Named turns come first, each shown by rows before and after it. Which turns, in which order, take the first row of each pair that follows to the second? Write the first one first, as in the answered first pair.
V:
[ -5 -13  32  -4  -5 -23  29   5 -16   6   1   2 -10  22  14 -33 -15   0
   0   1  -6  19   9 -11] => [  1   7 -32  19 -12  18  -8  -8  22  -2  -7  20 -19  -2   3  -1  -8 -25
  -7  13 -28 -14   8 -20]
[ -3 -12  29   2  -6 -10   9   6 -57  17 -12  -9  -4  12  17  -6 -13  18
 -54   1 -34  13  10  -8] => [ -1   6 -26  13  -9  21 -27  -5 -19  12 -12  -2  -5 -16  -1  28 -10  -6
 -54  12 -49 -22   3 -11]
[ 24   7  34  14  29 -42  -1   4   3  12  10 -10   0   3 -21 -13  15  22
 -17 -16  20  20   3  16] => [ 33  11   1  43  22  -6  -8 -14   8  -5  -9  25 -19   8  -8 -22  32   9
 -29   1  -9  16   6 -12]
[ 39 -20  -4  20  20  43 -20 -17 -25  19 -12  -4  27  15  20  -8  35  22
 -21  17  24   4 -25  -2] => [ 35 -10 -14  10  26  36 -37  -7  -4  24   2 -23  39   1   0  19  25  16
 -14  10  33 -14 -29  13]
W:
[  2   7  43  -7  -2 -38  19  19   0   0  12 -44  44  -9  -1  31  22  33
 -22 -19  47  -9 -43  37] => [ 15   6  43  19  -6 -23  27   2 -17 -17   0 -25  48  -1  21   7  46  36
 -43  -4  41  -7 -43  18]
[  8   6 -19  11  11   8 -19   7  17   1 -10   1  28 -26  -8  27   2 -14
   3  23  14 -23   5   9] => [  6   7 -13   6  12   2 -20  13  14   3  -7  -4  30 -25 -11  28  -2 -10
   6  17  19 -21   4  13]
[-18 -51  50 -20 -48 -10  24 -20 -38  68  12  -8 -22  32  14 -47 -20   8
   4  14  34  35  30 -14] => [-14 -49  42  -3 -52   7  25 -28 -47  57   3  10 -24  36  23 -55  -8   6
  -7  21  24  34  33 -27]
C:
[  7  15  10  10   4  -5   2  13 -23 -16  13 -24  43  -9   4 -28  28  -2
 -15  12  13   9 -12   3] => [ -5  19 -45   6  -7  18 -24  13  26   1  10  -7   7 -18 -19   7   5 -23
  10  12 -28   4  -8  -6]
[ 17  -2  47  29  20  18  22   2 -46 -46  -3 -32  -4  -1  47 -39  41  22
 -17  24  29 -11  22  11] => [ -7  21 -38   3  11  36 -32  13  44 -17  12 -42 -29 -43  -7  43   0 -13
  21  12  -1 -49  21  29]
[ 44 -34  48  24  13  37  22  22 -25 -21 -28 -21  -3  -1  28 -47  13 -29
 -47  24  24  -5  12  -1] => [ 26 -13 -12   0  12  45 -29  36  46   2 -11 -43  -8 -41 -17  24 -19 -54
 -19  14  15 -42   6  22]

(two turns a pair)
[-11  18 -64   2   0  15 -42   2  50  19  12  -1 -14 -24 -36  59 -11 -24
  13   0  -6 -34   2   4] => [  2  24 -15  -2  17 -13 -34  11  19   7  25 -41  40 -32 -30  47   9  -5
  -7  -5  51 -49  -6  33] : C, C
[  8 -21  41  10  11 -19  -8 -16 -26  11  30 -45  42 -11   3  -3  -9   1
  15 -14  31  -7   5  17] => [ -2 -14 -34  17  -6  22 -39 -28  22  19  21 -10   0 -25 -12  27 -23 -26
  32  -5 -20 -18   8  -4] : W, C
[ 22  18 -84  20  -2  61 -10 -33  11 -18   2  20  32 -14 -20  -1 -30  34
  -9  14   0 -31  37 -30] => [ -1  -8   5 -36   8 -15  33   0 -22  10  27 -29  44   9 -27 -13 -64  70
  21 -23  36   9  43   6] : W, V
[ 20 -21 -15  40   4  45   9 -23 -39 -13 -21  42   7 -24  -1  12  -3  -1
 -27   3 -26 -12  21 -17] => [ 11 -35  44  12  13  -7  35  -3 -65  -1  -5  10  24 -10  -3  -2 -17  23
 -16 -17   5  12  21   7] : V, V
[ -8  14 -12   4  13   6 -18 -13  25 -15  12  -8   1  -9  -2   5 -16   8
  -7  18  -6  -5 -11   7] => [ -7   1  21  -2  16 -12   3  -9   1 -12  13  -8   4   8   9 -16 -18  23
  -6  13   2  17  -7   9] : W, V
[ 10 -11  31  25 -15  44  29 -21  -6  14 -32   5 -20 -12   8 -23  17  15
  27   7 -14  19 -39   6] => [  0  -8  51  -2  -6  15  27  -6  -1  27 -16 -28   0 -22 -11  -4  -1  23
  38  -7  12  15 -43  33] : V, V
[ 48  27 -17  38  -7  56 -11 -46 -27 -37 -19  12  23  33  30  12  64  10
 -53  -2  -9  -8 -11 -21] => [ 42  29 -43  37 -16  68 -22 -47  -5 -30 -22  23   3  30  21  25  51   1
 -40  -4 -28  -9 -10 -27] : C, C
[-18  14  48 -25  13 -42  48  30 -30  32  27   4   3  26  35 -13  -1  14
   5 -30 -21  14   6  17] => [ -2  18  26  10   7  -9  47   9 -39  10   6  38  -5  33  58 -31  25   5
 -16  -6 -42  12   5 -13] : W, W
[  5   9 -58  15   3  18  21  13   3 -16  -9  10 -16 -25  13  30 -22 -40
 -55 -14 -26 -14 -47  24] => [ -5   9 -37 -11   6 -11  25  30   8   2   7 -18  -4 -28   0  42 -41 -35
 -41 -30 -10  -9 -46  46] : W, W
[ -2  13  -3 -19  24  -2 -18   2  13  19  20 -25  24 -26 -17  12   0  18
   3 -23  11 -28  -7  14] => [ 11  12  15  -1  28   2  -7  -7 -15   1  15 -19  38 -16   2 -14  22  25
 -17 -12  23 -26  -7   8] : W, W
[-51  -8  22   8 -15   1 -11  24 -40   9 -19   6 -28  25  15  -7  36  32
  36 -16  10  -2  18 -35] => [-55   5 -16   4 -15  12 -41  26  -1  16 -11  -3 -25  -2  -8  31  27  16
  45 -17   7 -28  13 -23] : V, W
[ 20  18  40  37  44  14  -9  -1 -40 -48  34 -49  31  -7   8 -15  43  40
  33  -9  63  10 -14  24] => [ 26  33  -6  55  43  48 -36 -15 -15 -55  27 -34  26 -24   7   3  55  20
  25   6  46 -15 -19  13] : W, V
[  9  12  18  18   4 -11   5 -10 -30  -1  14 -39  19  17 -26 -20 -20  -1
  12   3  37   1  29  -2] => [ 11  26 -21  25   2  13 -20 -15  -5  -3  14 -32  18  -2 -34   2 -19 -16
  11   8  30 -24  25  -5] : V, V
[-16   7  15   9  -4 -37  26  23 -48 -20   0 -51  62   0   3 -35 -38  35
 -34  28  60 -40 -31  65] => [  4  22 -43  54 -16  20   3  -5 -35 -44 -21  -9  51 -10  21 -38  -9  11
 -58  58  30 -65 -37  31] : W, V
[ 49  -4 -27  31 -36  28  18 -25  37  -9 -42  15 -47  41  39   5  18  12
 -12  -6 -16 -45 -15 -21] => [ 55  -8  35  22 -21  -8  38 -15   2 -16 -27 -25  -2  43  48 -14  28  34
 -29 -12  36 -44 -21   6] : W, C
[ 25  17  -8  42  20  14 -26 -39 -21 -25  -9  23  35 -15  29 -24  64  -5
 -32  26   6 -37  -4  -4] => [ 20  27   2  21  30  -9 -38 -26 -11 -13   8 -12  59 -32  10   1  51  -3
 -22  13  32 -52 -12  23] : V, W
[ -3 -25  47 -29 -16 -28  18  20  -7  29   1   1 -32  23  35 -24 -21  12
   9 -31  -6  39  23   2] => [  8 -23  15   1 -25   6  10   1  -8  13 -18  35 -48  27  51 -34  -3   3
  -3 -12 -31  33  23 -24] : C, V
[ 15  56 -69   8   0  29 -59   4  55  -1   4 -20  13 -24 -21  41   9 -36
  -4   7  -2 -55   4  17] => [ 28  57 -15  10  15   1 -41   8  15 -17  11 -49  62 -22 -10  18  31 -19
 -28   5  50 -59  -3  36] : C, C
[-12  -7 -20   2  -6  -4 -12  17  36  15 -10  23 -14  15   2   2   3  10
  11 -23 -21  -9  31  12] => [-11 -13  16  -3   0 -27   6  20  12  12  -5  10   0  26   9 -15   4  24
   6 -28  -1   4  32  22] : V, C
[  2  21   3 -27  11 -26 -24  15  30  31 -36  22  -7  15 -25  21 -41  29
  34   0 -28   3   3  -9] => [  6  21  -7 -13   8  -9 -25   7  27  23 -44  42 -17  20 -15  11 -31  26
  28   8 -40   5   4 -23] : V, V
[ -7  12  -6  12  13  -8  -8 -16   0 -12  -2   0 -33  -2  -7  22   5 -20
  24 -10  -5  10  16 -13] => [ -7  18  -1   8  18 -13 -13 -14   4 -10   4 -13 -22 -10 -14  30   4 -22
  23 -11   6   1  12  -3] : C, C
[ -4  16   6 -17   3 -37  45 -27   2 -16  -3   3 -13  -6  -2  19  -3   8
   9 -38  22   0   8  30] => [ -1  13  14 -12   1 -36  51 -29  -8 -17  -6  10 -20   2   4   7   1  10
   8 -37  17   7   8  24] : C, C
[ 31  22  35  11 -17 -14   3 -16 -34 -13   7  40  -4   2  -2 -34  14  25
 -47   9   3  30  27 -20] => [ 35  36   0  24 -18   8 -19 -25 -15 -22   2  46  -2 -14  -7 -18  23  11
 -54  16  -1   9  23 -25] : V, C
[ 28  10 -75  13  -2  24 -50 -12  15 -40   9  13 -11 -11 -21  31  18 -30
 -45   8 -10 -28  -2 -18] => [ 30 -24   4  12  -2  -6  12 -11 -56 -44  -4  28 -24  40  17 -42  27   4
 -52   4  -6  34  12 -35] : V, V
[-45 -12 -72  11 -34  35  -4   3  29  -4  17  -8  -5 -13  -9  44   2   2
 -20  23 -16 -33  -2  29] => [-35  -4 -55  22 -25  35  -7  -1  17 -18  16 -19  22 -18  -2  35  19   7
 -36  29   6 -48  -7  38] : C, V
[ 26  30 -55  31 -10  17 -14 -35  32  13  -4  38  33   0   9  34  16 -52
 -28  -9 -12 -55 -16  -4] => [ 32  23 -50  41 -11  25   0 -41  15   9 -14  56  19  18  26  11  24 -47
 -31  -3 -25 -36  -8 -21] : C, W
[  1 -27   9   5  -9  -5  41  -7 -30  -5 -17  20 -23  27  19 -29 -28  13
   2  -7 -29  39  10 -12] => [  4  -1  21 -16  14 -33  13  11 -11  -7  15 -45  40 -14  -7  12 -28  12
  -5 -19  33  -9  -4  37] : W, C
[ 24   8 -16   3  15  10   4 -19 -18 -37   9 -29  55 -31  22  -1  50 -30
 -36  32   3 -31  10  13] => [ 25  -1   1   3  16   3  23 -19 -37 -40   5 -21  51 -17  37 -21  56 -23
 -37  32   2 -16  12   7] : V, V
[  6  -5 -30  28   2 -15  45 -34   9 -22  10 -20  22 -39  33  -1 -54  21
   9 -14 -13 -35  -4   1] => [  3 -11 -34  24   1 -18  47 -34  11 -14   7 -16   8 -34  32   2 -62  22
  16 -17 -23 -26  -2  -1] : V, C
[  1   0  14 -21   1 -22 -15  10   2   0   9 -20  19 -19 -12  13 -10   1
   5 -16  28  -8  -6   0] => [ -7  -7 -11 -25  -8 -10 -16  10  22   9   3   5 -19 -10 -16  17 -24  -5
  20 -15  -8   5   2 -14] : C, V
[ 34  20   3 -49   0 -18 -19  -1  21 -37  15 -60  25 -86  -6  69  14  36
 -13   7  49 -15 -34  61] => [  4   4 -28 -74 -19 -12 -15   5  57  -1   8 -32 -44 -69 -26  91 -29  28
  31  -4 -10  19 -15  44] : C, V
[ -6 -27  34  17   4 -28  16  28 -11 -45  27 -14  41 -28   5 -72  55  -9
 -68  79  28  -5 -53 -21] => [-17  -7  -7   0   9 -23 -24  36  41 -32  45 -38  47 -63 -33 -17  36 -28
 -52  70  30 -42 -60   2] : W, V
[ 16 -13 -21  28   0  20 -13  -4  11 -82 -32  32  -3   4   7  16  40 -29
 -14  14 -17  34   7 -25] => [  5  -5  15 -14  15 -30 -20  22  18 -66  -1 -35  41 -18 -21  49  22 -16
  -2 -14  38  12  -1  25] : V, W
[ -2  16 -10 -27   3   1 -19  12  20  12  12 -15  -2 -10  -8  20 -13 -16
  17   1   4 -13  11  11] => [  6  16 -28 -11  -3  18 -24   2  23   5   2   2 -12  -8  -1  15  -5 -19
  10   8  -9 -13  10  -4] : C, V
[-22 -40   3 -45 -19 -31  -4  23  46  24   5 -53  -3 -13 -19  24 -21  -9
  21 -15  16  -3 -12  20] => [-14 -41 -48 -11 -37  20 -12   0  56  10 -19  -2 -43  -5  -7  14  -7 -27
  14   8 -33  -1  -8 -22] : C, V
[-27 -17 -13  -2 -34  -9  17   2  26  23  -4  31 -69  21 -20  23 -46  19
  47  -4 -51  49  -2 -19] => [-34 -16  19 -29 -24 -45  20  20  24  34  14  -9 -39  10 -32  38 -59  29
  54 -19 -16  39  -5  13] : V, W
